Each row is where one point has got to under a steady rotation. How many steps took it there?
The counts run from 0 to 207.
[111  90 175 102 106 106 162 105 138 157 114] -> 157
[146  89 125  86 111 111 100 170 140 123 127] -> 106
[123  96 139 118 178  84 144 112 135 124 136] -> 5
[113 142 123 130 118 164  86 165 129 176 115] -> 95
[110 113 116 172 162 117 155 115 146  94 158] -> 184
[142  70 115 104 113 108 138 102 137 106 102] -> 138
[169 140 130 112 131 150 146 129 119  71 163] -> 52
[100 137 116 156  78 139 120 142 157  96  99] -> 131
[155 103 144  82 115 130 101 170 127 154 143] -> 90
[134 129 157 128 164 107 161 145 137  73 150] -> 19
[119  99 175 111 127  90 162 123 143 137 147] -> 173
[ 81 131 126 175 101 134 148 108 160 126 152] -> 164
[121  95 126 168 124 119 166 111 154  93 153] -> 168
[123 140 121 153 172 116 146 130 135  68 153] -> 201
[132 111 107  94 141 140  76 144 128 183 124] -> 92
[178 136 160 105 139 152 154 131 103  91 145] -> 53
[133  84 157 149 154 117 176 109 134 121 118] -> 170
[ 67 173 151 128 143 106 131 136 148 136 145] -> 11
[ 86 176 151 162 149 133 145 143 138 101 142] -> 198
[174 124 119  81 149 133 129 100 106 119 160] -> 55
[ 82 130 137 111 172  91 118 104 136 151 139] -> 9
[131  82 136  93  92  93 135 111 147 106 114] -> 139
[120 141 154  81 158  82 134 124 132 103 148] -> 23
[133 170  99 143 117 179 108 124 126 118 174] -> 64
[113 155 155 174 169 135 162 138 130 100 127] -> 16
[115 187 101 133 141 160 120 106 122 101 154] -> 47
[113 131  78 149 114 161  81 162 141 130 137] -> 97
[176 126 102 133 129 166 131 128 125  98 166] -> 68
[169 136  99 143 148 183 129 121 107 111 149] -> 67
[ 89 103 131 112 112 100 129  77 148 158 133] -> 159
[122  99 112 176 119 148 158  89 144 112  94] -> 150
[ 92 162 142 170 151 126 148 147 142  91 147] -> 15
[132 164 166  74 151 125 128 111  99 138 125] -> 41
[133  97 168 131 183 103 167 124 131 124 122] -> 4
[ 71 143 112 168 142 121 131 108 153 130 156] -> 180
[ 76 170 168 123 151 106 122 139 137 150 146] -> 194
[ 69 140 129 159 157 127 131 101 140 159 132] -> 179
[ 78 120 138 114 130  91 123 102 147 154 157] -> 176
[ 77 125 150 123  91 106 133 102 157 150 144] -> 160
[172  77 103  99 153 138 106 145 124 140 143] -> 88
[140  77 114  92 108 104 109 137 143 102 103] -> 122
[ 95 114 105  92  94 108  91 116 146 144  98] -> 126
[ 84 134 113 162  88 133 133  96 157 113 117] -> 147
[181 122 138 120 121 165 141 151 123 100 163] -> 69
[109 116 136 188 137 147 163 102 144 126 116] -> 166
[ 96 130 136 168  72 142 147 117 156 114 112] -> 148
[169  86 138 122 130 146 124 185 129 115  99] -> 103
[114 100 115  95 117 117 100 114 133 151  75] -> 125
[112 123 139 178 100 154 158 117 140 121  88] -> 149
[157 136 129  87 175 116 142  96 109 102 133] -> 38
[108 121 126 188 178 128 158 115 141 120 133] -> 183
[153 151 168  70 124 139 123 130 113 140 149] -> 57
[131 118 105 163 119 165 115 159 133 112  69] -> 116
[102 100 116  98 106 109 116  82 141 154  96] -> 142
[134  76 128 110 114  97 157  85 144 111 127] -> 155
[135 144 155 144 165 118 163 149 130  73 145] -> 202
[ 95 103 143 116 158  95 134  90 136 167 140] -> 175
[140 123 118 165 125 177 116 182 135 128 106] -> 99
[128 131 121 160 190 130 158 119 128  84 118] -> 17
[114 107 146  99 160  74 137 115 147 119 157] -> 6
[135 170 136 150 171 152 149 118 109  87 118] -> 33
[125 111 108 168 113 149 141 117 136 109  66] -> 133
[ 64 150 131 116 150  87 116 116 148 134 159] -> 10
[111 195 147 118 134 158 123 119 106 141 129] -> 45
[ 90 117 129 104  80 104 114  94 157 143 118] -> 143
[160 150 156 110 156 124 158 138 112  72 140] -> 36
[137  94 120 138  91 127 146 129 154  74 103] -> 135
[154  75 107 110 130 116 119 132 132 114  80] -> 121
[ 87 131  99 143 104 146 105 115 133 146  71] -> 129
[104 127  81 144 112 149  84 140 142 138  97] -> 113
[ 89 136 135 123  93 137 109 138 136 155  71] -> 128
[141 158 169  65 136 109 131 122 115 111 151] -> 40
[135  87 148 149  95 131 169 118 151  92 125] -> 152
[158 128 157  76 124 147 112 145 111 168 146] -> 74
[146  71 135 129 130 119 166  87 133 122 108] -> 154
[157 105  94 162 140 165 111 164 129 120 104] -> 100
[ 80 149 144 177 133 126 150 135 157 113 157] -> 181
[ 87 193 155 117 142 127 128 130 124 127 130] -> 28
[ 89 134 130  99 173  83 121 107 129 151 147] -> 192
[171  99 108 132 121 159 117 167 130 100 165] -> 85
[ 93 184 104 141 167 133 121 103 124 108 135] -> 30
[127 146 125 105 101 152  92 145 129 163 172] -> 77
[130 181 131 127 128 183 111 121 112 166 141] -> 62
[ 82 128 108 155 105 138 129  89 141 145  98] -> 146
[164  90 112  89 121 126  99 159 134 134 159] -> 89
[124 150 110 139 136 185  97 137 119 177 131] -> 79
[ 85 131 128 101  75 116 102 142 146 131  96] -> 127
[116 132  89 145 129 166  81 152 132 165 118] -> 96
[142 100  87 154 129 152 114 143 135  98  84] -> 117
[123  81 142 116 135  83 158 105 149 115 160] -> 172
[ 80 165 122 164 175 129 126 105 131 133 133] -> 13
[144  94  94 142 109 136 125 155 146  77 104] -> 118
[ 80 151 149 102 146  86 115 124 147 135 164] -> 193
[106 160 152  92 178 105 122 107 113 147 116] -> 25
[172 107  89 150 144 172 119 147 133 113 145] -> 84
[187 104 122  99 153 153 130 124 111 141 148] -> 71
[134 109 168 157 169 112 179 141 135 103 137] -> 186
[101 139 133 114 100 139  85 170 138 155  97] -> 111
[113 131 127 167  91 154 140 144 141 108  73] -> 132
[ 90 129  79 148  89 140 104 116 152 121  99] -> 130
[ 81 128 150 116  74 124 130 112 150 150 104] -> 144
[114 193 117 126 152 167 117 102 108 132 128] -> 46
[129 100 125  89 137 125  88 150 124 166  87] -> 108
[108  96 150 107 125 105 147  76 137 165 108] -> 158
[157  93  86 151 133 149 108 164 143  95 123] -> 101
[101 123 116  95  91 120  79 156 149 136 118] -> 110
[133  92 143  80  91 103 118 152 142 122  97] -> 123
[146 168 132 144 110 184 130 144 125 112 160] -> 65
[144 130 171 120 181 104 169 139 124  99 126] -> 20
[126 158 141 115 113 176  95 150 126 174 148] -> 78
[130 188 127 142 118 161 128 132 115  92 156] -> 48
[141  97 153 137 189 106 163 117 131 115 131] -> 187
[ 93 128 149 182 110 145 167 119 152 128 129] -> 165
[135  71 137 129 161  99 165  90 137 119 138] -> 171
[153  89 144 130  89 132 158 136 140  98  82] -> 136
[104 197 144  92 116 136 112 121 118 124 153] -> 44
[119 116 139 186 172 133 164 120 141 115 121] -> 0
[147 142 135  75 152 101 127 112 117  96 152] -> 39
[ 94 165 120  91 169  99 110 101 124 136 145] -> 26
[ 76 167 149 139 175 122 130 118 131 152 124] -> 195
[ 74 139 162 130 124 101 133 123 154 153 152] -> 177
[146 125 133 116 198 108 145 117 119  98 129] -> 204
[128 120 137  89 181  83 132 110 124  99 142] -> 22
[129  99 169 141 159 100 173 141 141 104 146] -> 3
[127  98 147  84 102 111 114 142 131 149  71] -> 124
[146 180 141 146 139 180 145 132 109 102 137] -> 49
[ 76 170 121 154 152 119 125 125 149 107 157] -> 197
[147 141 130 155 119 187 118 172 125 130 147] -> 82
[102 137 111 134 118 158  86 153 130 162  78] -> 112
[133 139 166  85 158  88 141 136 129  98 153] -> 206
[161  92 116 134 117 139 118 188 139  93 130] -> 102
[117 103 120 167 175 112 163 110 148  95 142] -> 1
[123 169 121  87 108 148  99 113 123 145 177] -> 60
[128  96 135 121 182  86 150 114 140 109 151] -> 188
[152  91 130 129 102 132 131 169 140  84  94] -> 119
[170  72 120 113 147 139 114 159 123 129  97] -> 104
[135 100 151  85 122 118  99 175 131 151 102] -> 107
[164 139 135  66 125 129 123 116 114 116 174] -> 56
[101 125 178  99 152  85 146 133 138 134 148] -> 7
[105 118 161 105 185  94 133 111 130 155 126] -> 191
[130 142  84 141 126 175  91 136 129 149 158] -> 80
[114 144 108 164 191 134 143 118 129  89 134] -> 200
[162  77 104  96 130 117  99 152 134 120 119] -> 105
[134 145 105 151 110 175  99 161 135 126 165] -> 81
[121 111 157 106 160  84 149 127 140 111 165] -> 189
[132 125 136  92 176  88 138 119 125  83 153] -> 205
[ 77 143 167 146 144 120 143 113 139 174 130] -> 178
[174 143 101 127 152 158 139 108 114  81 151] -> 51
[107  99 172 112 153  98 151 110 137 167 128] -> 174
[143  84 161 143 115 130 178 110 140 115  98] -> 153
[111 159 140 173 184 146 151 141 123 108 124] -> 199
[ 96 192 138 143 164 143 125 112 118 135 119] -> 29
[184 133 145  98 160 148 145 111 101 118 133] -> 54
[133 157 119  80 134 144 103  95 110 157 155] -> 59
[126 135 113 159 103 163 100 182 148 121 132] -> 98
[123 164 131  80 159 125 114  91 106 147 132] -> 42
[142 120 150 103 192 102 149 113 109 108 122] -> 21
[126  90 113 161 103 129 161  96 154  91 124] -> 151
[103 185 118 147 142 139 127 124 134  80 151] -> 31
[115 183 147 153 145 145 146 141 118  85 132] -> 32
[159 153 128 153 138 195 136 136 111 127 140] -> 66
[122 112 148 166 153 113 165 136 149  82 157] -> 185
[169 117 144  73 118 133 117 143 120 135 172] -> 73
[ 80 181 138 102 140 101 108 122 133 123 150] -> 27
[164 119 110 162 144 191 123 154 121 137 135] -> 83
[141 103 143  86 130 141  95 161 116 179 127] -> 91
[154  80 137 118 125 132 134 156 132 114  70] -> 120
[183  89 131 120 152 154 125 161 117 138 127] -> 87
[135  92  92 154 104 136 142 116 143  84  92] -> 134
[ 94 131 169 106 176  93 137 113 129 164 124] -> 8
[108 139 131 114 103 144  86 170 143 167 141] -> 94
[146 126 120  84 143 155  92 121 112 183 145] -> 75
[168 143 157 106 168 127 151 122 104  98 121] -> 37
[145 134 161 128 187 118 161 139 116  95 120] -> 203
[ 75 166 113 148 175 120 117 109 133 137 138] -> 196
[114 129 119 160  93 157 107 175 145 108  91] -> 115
[132 133 108  89 123 144  87 123 125 167 166] -> 76
[125 132 116 145 180 108 153 117 134  70 146] -> 18
[163 158 114 141 159 175 146 109 102 101 127] -> 50
[153  78 136 122 118 124 153 111 128 115  75] -> 137
[114 155 178  87 159  99 138 123 118 136 132] -> 24
[118 182 143 103 107 166 110 127 113 153 161] -> 61
[ 82 132 168 137 104 123 148 108 146 166 123] -> 161
[111 179 120  84 134 126 103  98 117 126 153] -> 43
[149 145 126 124 161 124 145 120 123  57 151] -> 35
[ 94 144 155 185 151 137 164 134 141 120 136] -> 182
[108 104  97  89 123 118  73 142 141 162 106] -> 109
[ 76 170 152 150 164 123 136 126 132 142 123] -> 12
[123  84 163 102 101  93 155 109 150 123 136] -> 156
[126  91 164  90  86 104 141 123 137 133  93] -> 140
[117 123 103  95 113 135  76 153 138 161 149] -> 93
[ 79 132 108 167 117 131 136  87 153 143 133] -> 163
[126 140 173  86 173 103 136 129 113 132 126] -> 207
[124 104 144 151 156  99 164 132 151  80 160] -> 2
[ 93 134 136 140  93 134 127 100 141 156  77] -> 145
[104 134  91 148  94 143  93 162 149 109 108] -> 114
[129 173  99 139 133 184 107 107 118 148 152] -> 63
[172 101 117  79 133 137 113 126 117 128 173] -> 72
[128  94 165 159 127 119 178 125 150 102 136] -> 169
[144 152 108 139 182 141 143 112 116  70 126] -> 34
[150 149 147  70 142 150 120 108  98 166 134] -> 58
[188 114 151 110 138 167 144 143 110 126 141] -> 70
[ 83 161 118 166 160 121 129 123 150 101 150] -> 14
[116 125 182 103 161  88 152 135 128 135 143] -> 190
[ 74 127 136 155 125 137 139  85 144 172 113] -> 162
[112 100 114 181 144 130 163  92 144 107 133] -> 167
[176  98 137 126 125 158 132 181 130 114 142] -> 86
[113  97 148  94 104 110 131  97 132 161  80] -> 141
